One hidden turn or mirror swaps the rows below in pairs. Which row is each named row swapped with?
Z_502: [ -9  -3 -13   8   1  11  -9  11  -8  -4   7  12  -3  -4  -2   1  -6   4
 -13 -22]
Z_637: [  0   5   5  12   0   3   5   9   4   3  -3  18 -13  -3  -4   8 -16  -3
  -6   1]
Z_436: [-10  -1 -12  11  -3  11 -10  16  -7  -6   7   7   1  -6  -4  -2  -4   5
 -13 -22]
Z_428: [  5   1  13   2   4  12   3   2   5 -18  -9   2  10  -9  -4   1  -2  -4
  14 -22]
Z_425: [  2  14   8   5   3  17  12  11   3 -11 -11  -6  20 -11  -3  -4   1   3
  10 -18]
Z_768: [ -1   0 -11  -2   3   4   6   2  -9 -13   7  -6  14 -22  -2   1   3 -17
  -4  13]
Z_874: [  2  21  -9  10   1 -11  13   4  -7   4  -7 -18   0 -13   7 -19  -9   5
   3  -7]
Z_880: [ -5   0 -13   9   2  12  -3   1  -7 -21  13   0  14 -20  -4   0  -3 -11
 -13  -7]
Z_516: [ -5  10   1  10   0   3   8  12  10  -1  -3  10 -19  -2  -9   8 -11   2
 -10  -4]
Z_988: [  1   1 -23   1  -4 -12  -2  -9  -9   3   9 -14  -6  -3   0 -14  -4  -8
   6 -10]
Z_504: [  2  14 -14  12  -6  -1  17  13  -8  12   6 -13  12  -3  -7 -16   4   7
  -2   3]
Z_303: [  4   1  -4  -1   2  -5  19   0  -2   1   1  -6  11  -7  -7   5   6 -15
  12  16]
Z_962: [  2   6  -5  -2   6  -2  12  -7  -5  -5   6  -6  15 -17  -7   5   0 -18
   8  15]
Z_948: [ -9   0 -11   7   0  14 -10  11  -7 -10   8   9   2 -10  -5  -1  -4   5
 -16 -19]
Z_441: [  3   2  13   5   3  14   2   2   3 -16  -9  -1  16 -11  -5   1  -6  -1
  18 -16]
Z_295: [  0  20  -8   9   4 -12  11   4  -5   6  -6 -19   3 -11  10 -19  -7   5
   3  -7]
Z_102: [  4  15   0  13   0   4  15  18   1   4  -2 -10  27 -10  -5  -8   5   6
   3  -5]
Z_838: [ -2   7   5  15   4   5   4  15   9   2 -10  12 -15  -2  -5   1 -15   0
  -3   1]
Z_545: [ -1  11 -18  13  -3  -9  14  11  -8  14   9 -11   9  -3  -3 -18   1   5
  -4  -3]
Z_701: [ -1  17   0   9   0   5  20  15  -2   6   4  -7  25 -11  -6 -12   3   7
   2  -7]
Z_818: [-10   9   0   8   8  -1  -3  13  -9   6  -6   1   0 -13  11  11  -2  11
 -17  -4]
Z_79: [  5   2  -4  -1   2  -3  18  -6  -1  -2   3  -9  10 -10  -6   6   2 -17
  11  15]
Z_774: [  2   6   3  13   1   5   5  12   9  -4  -9  17 -16  -3  -5   3 -13  -1
  -1   1]
Z_42: [  4   1   5   2   2  17   1   0   8 -21  -8   7   5  -5  -7   3  -8  -8
  13 -18]
Z_795: [ -1  14 -18  13  -6  -2  14  14  -8  14   9 -11   9   1  -7 -15   1   1
  -6   0]
Z_823: [  3  -2 -25   2  -5 -11  -1  -7  -7   6   9 -14  -3  -1   0 -15  -6  -6
   5  -9]
Z_488: [-16   2   0   7   8  -8  -2   6   1  13  -9   8  -1  -3   3  -6  -2   5
   6 -21]
Z_278: [  4  -2  10   7  -3  13   3  -1   8 -17  -7   5   1  -5  -6   5 -11  -7
  16 -14]
Z_242: [ -8  -2 -15  10   3   8 -11  11  -6  -5   6   6   2  -7  -3  -3  -4   6
 -13 -26]
Z_944: [ 15  -3 -11  13 -10   8   6   3  -1   3   3 -18 -12   8  -2   4   0   1
  -1   3]
Z_841: [-17   0  -1   7   7  -9   0   6   0  12  -7   7  -2  -3   0  -5  -4   6
   2 -24]
Z_312: [ -5  -5 -15   4   3  15  -8   5  -9 -17  13  -2  13 -20  -6  -3   0  -5
 -11  -7]
Z_575: [ 13   4 -12   9  -9   4   7  -2  -5   0   9 -19 -12   9  -4  12   2  -3
   0  -1]
Z_314: [ -7   8   2  15   5  -1   6  15   4   5  -5  11 -14  -6  -3   6 -12   3
 -10   7]
Z_843: [ 18   6 -11  13  -8   8   2   0  -5  -3   6 -21 -11   9  -4   7  -3   2
  -2  -7]
Z_151: [ -7  17  -6   5   6 -17  12   6  -7   9 -10  -8   2 -13   6 -17  -2   5
   6 -10]
Z_530: [  0   3 -10  -1   7  -3  14  -6   0  -3   4  -7  12 -14  -3   2   4 -16
  10  17]
Z_277: [  4   3  -3   0   3  -4  13  -4   3   3   1  -7   7  -5 -11  11   4 -17
  11  16]
Z_249: [  3  12 -17  13  -4  -6  15  13  -9  13   6 -13   6   3  -8 -17   1   5
  -1   0]
Z_118: [  3   3  11   3   4  14  -1   5   0 -18 -10   1  14 -12  -3   0   0   0
  15 -20]
Z_904: [  4  -1  10   2   3  14   2   1   7 -17 -11   4   7  -9  -6   6  -8  -5
  15 -15]
Z_224: [ -9  -1  -9   2  12   1 -15   1 -11  -4  -5  -8  -1 -14  11   6  -1   2
 -12 -14]
Z_423: [ 13   4 -12  13  -7   5   5  -1  -3  -2   1 -19  -9  12 -12  10  -2   1
   7   1]
Z_789: [  6   3  13   4   4  14   3   0   4 -19  -9   2  11 -10  -5   1  -4   0
  13 -19]
Z_769: [ 10  18 -17  15  -4   3   4   1 -10  -7  -1 -24  -5  -7   1 -14 -10   4
  -6  -6]
Z_601: [ -7  -1 -10   4  12  -2 -15   0 -11  -4  -4  -7  -3 -17  11   4  -1   1
 -10 -18]
Z_478: [ 15   3  -8   9  -5   5  10  -3  -3  -2   5 -16 -10  13  -5  12   4  -4
   1   3]
Z_557: [ -1   8  -9  -2   6  -3  15  -6  -5  -4   6  -7  14 -14  -3  -1   3 -17
   7  16]
Z_247: [ -6  -3 -17  -1   8   0 -14  -7 -12  -6  -2  -9  -1  -9  13  -5  -3  -3
  -4 -19]
Z_273: [  2   4  -8  -1   6  -3  14  -5  -3  -5   4  -6  13 -15  -4   4   3 -14
   8  19]

Swapped with Z_904: Z_79
Swapped with Z_277: Z_278
Swapped with Z_247: Z_151
Swapped with Z_637: Z_423
Swapped with Z_312: Z_701
Swapped with Z_962: Z_441
Swapped with Z_769: Z_818

One hidden turn or mirror swaps the rows below in pairs. Which row is each named row swapped with?
Z_92: [  7  -7   1   6  -6   7 -16   4   7   2 -13  -1  17 -14  -2  -7  -5   6
  21 -22]
Z_357: [  6   4   2   1 -16   7  -4  -6  26  -8   1 -22   3 -10  10  11  -8  11
  -8  -7]
Z_849: [  0   0  -2   5  -7 -14 -22   0  -1 -10  11  -6  -3   1  -2  -8  -7   2
  13   2]
Z_480: [  6   9   9   5  -5 -14 -17  -3   2  -5  -2  -1  -5  -1  18 -11 -12   1
  13 -12]
Z_129: [  3   6  -3   7 -25  20 -14  -6   5  -7  12   4   0  -1  20  -8   9  12
   5  -5]
Z_414: [ -2   0  -3   5  -8  14  -9   8  25   3  10 -27  -4 -16  16  -6 -10  18
   5 -31]
Z_851: [  0   4 -13   9 -10   8 -13 -12  -2  -8  14  -2  11 -17   1   8   3  -5
  -1 -22]
Z_947: [-12  -7 -14  11 -30  16 -13   7  14  -7  14  -3   4  -9  18  -6  -9  12
  -8 -19]
Z_38: [  4  -1  -2  -2 -12   1 -22   0  26  -5  26  -4   1   3  11  13 -11  19
  -3  -9]
Z_327: [-16   8   4  13 -18  15  -8   4  12  -6  -5  -3   7 -14   7  -1   3   8
  21 -30]
Z_411: [ -7   3  -3 -13 -14   4 -21   3  20 -12  12  -1  -1  -1   9   4 -11  26
  -2  -7]
Z_794: [ -2   8 -11   2   1  -7 -11   5  31  -4   7   0   3 -23  12  -9  -2  10
  16 -31]
Z_175: [ 10   1  -6  -4 -16   2 -17  -6  25  -5  25  -5   7  -2  13  12  -4  13
  -7 -11]
Z_469: [ -9  -6  -9  10 -15  -2   3  11  16   3  18  -8  -1   6  16   3   6  -4
  14 -24]
Z_354: [-13  -5  -1   8 -26  11 -26  -5  28 -17  11  -4  -2  -8   9  -8   4  19
   7 -10]
Z_923: [  2  -3   0   6  -9  -6  -8  14  14 -11  -4 -22  -4  -7  -6 -11  -3   0
   0  -1]
Z_871: [ -6   3  -3   5  -4   7  -5   5   7 -13  31 -14   5 -21  28  -2  -8  13
   9 -21]
Z_404: [  3   4 -12   4   5  -8  -3   0  24   9   9 -13  18   6   5  -1  -7   0
  -3 -15]
Z_576: [  5  11  -7   4  -4  14  -4   7   6  -7  -1  11   3   4  15 -16  -4  12
  -6 -22]
Z_777: [ 11  -6   1   7 -13  15 -20   8  10   2  -6   3  10  -8   0  -7   3  14
  24 -20]
Z_825: [ -7   1  12  15   2   1   3   1  16 -12  11  -7   7  -2  -5   9   8  16
   0 -21]
Z_514: [  3   4   2  10  -9  23 -13   8  25  11   2 -11  11 -12  17  -2  -7   4
  -5  -1]
Z_728: [ -8 -14   8  23  -3  10  -2  -5  22  -8  14  -7  15   3   3   9   4  17
   2 -17]
Z_824: [  3  -9  12   7  -4   1 -26  10  17   5  -9  -3  13  -6   1 -15  -3  18
  16 -18]
Z_302: [ -3  11 -11  18  -3  -3 -12   5   7 -12   7 -16   0 -14  -1 -24 -14  -2
  -1 -20]
Z_422: [ -8 -14  11  15  -3   7  -9  -1  23 -12  15 -14  13   4  -2  13   0  11
   5 -15]
Z_788: [-13  11   4   0 -17   8  -2  -1  20 -12  28  -7   6   5   4  -7 -14   3
   9 -28]
Z_75: [  9  18  -1   3   0   3  -5  -2   6 -10   0 -13   1 -19   0  -3   0   2
  -7  -3]
Z_47: [  2  -4  -6   1 -17 -10  -6   9  14   3   7   9  18 -20   4 -14 -15   2
   9 -13]
Z_553: [-22  -1   9  -5  -7   8 -12   2  -4  -3   4  -4  10  -3  10   0 -12   2
  18 -16]
Z_251: [ -2 -12  -9  33  -6  -6  -4   2  15   4  15 -10   0 -12  13 -14  -2   9
  11 -11]
Z_461: [  7  -6   9   7  -1   9 -20   7  10   5 -12 -13  12 -10   0 -14  -2  15
  15 -25]
Z_581: [ -8  -7   1  -1  -9   1 -19 -11  11  -8   7  -2  14  -5  32  -7  -5   9
  19 -29]
Z_604: [ -8  -4   7  13  -4   8   1  -4  19 -10  17  -4  14   9  -1   3   7  17
  -1 -25]
Z_173: [  4   3   8   5  -6 -16 -25   3   0  -3   5  -5  -6  -3  12  -7 -14   5
  15 -10]
Z_920: [ -1   6  12  15  -3  -7 -10  -3  13   1  16   6  15   1   0 -12  -7   3
 -15 -20]
Z_238: [ 11   3   4  17 -20  -3 -17 -12  11  -8   3  -8   2  -1  16 -24   3  10
  14  -7]
Z_887: [ -3   0  -8  -4   5   2 -12   4  22  -2  23   5  24  -2  -4 -11  -2  15
   0  -6]
Z_686: [ -3 -10 -12 -11 -16  10 -18   9  14 -10  20 -12  -2  -8   9  -7   4  -3
  12  -3]
Z_563: [ -6  10 -14   7   1  -9 -16   6  27   9  11 -17  -4  -6   7 -13  -7  -3
   5  -6]
Z_317: [  7  -1  -6  14  -5   2   5  16  22  -9  12  -6  20  -8  -4  -9  11   8
   3 -16]
Z_542: [  7  -5   8   2 -16  20 -22   0   8  -8   8   1  14  -8  12   0 -19  -4
   7 -25]
Z_658: [ -3  15 -15  15  -7   2  -9  11  11  19  13  -6   3  -8  13 -13 -11   8
   8  -8]
Z_918: [ -8 -12 -11   6  -6  22 -12   4  23   4  -7 -14   3   2  18  -2 -10  14
   4 -19]
Z_310: [ -6 -12  -7  18   7  -9 -15 -10   9  -5  11 -18   9 -12   6 -19   6   8
   4 -21]
Z_847: [ -4   5  16  19  -3   6 -16  -7   8  -7  19 -17   9 -15  20 -18   7   1
   2 -11]
Z_538: [-13 -12  -4  -1 -15   1 -15   5  20 -11  19  -9  -3 -12  35  -7  -3   8
   9 -15]
Z_829: [-23  11  -2   1  -2  -7 -11   1  23  -7   5   1  -9 -11   8 -15  -2   8
   1  -3]

Swapped with Z_576: Z_851
Swapped with Z_825: Z_777
Swapped with Z_849: Z_411
Swapped with Z_469: Z_794
Swapped with Z_923: Z_354
Swapped with Z_480: Z_175
Swapped with Z_847: Z_514

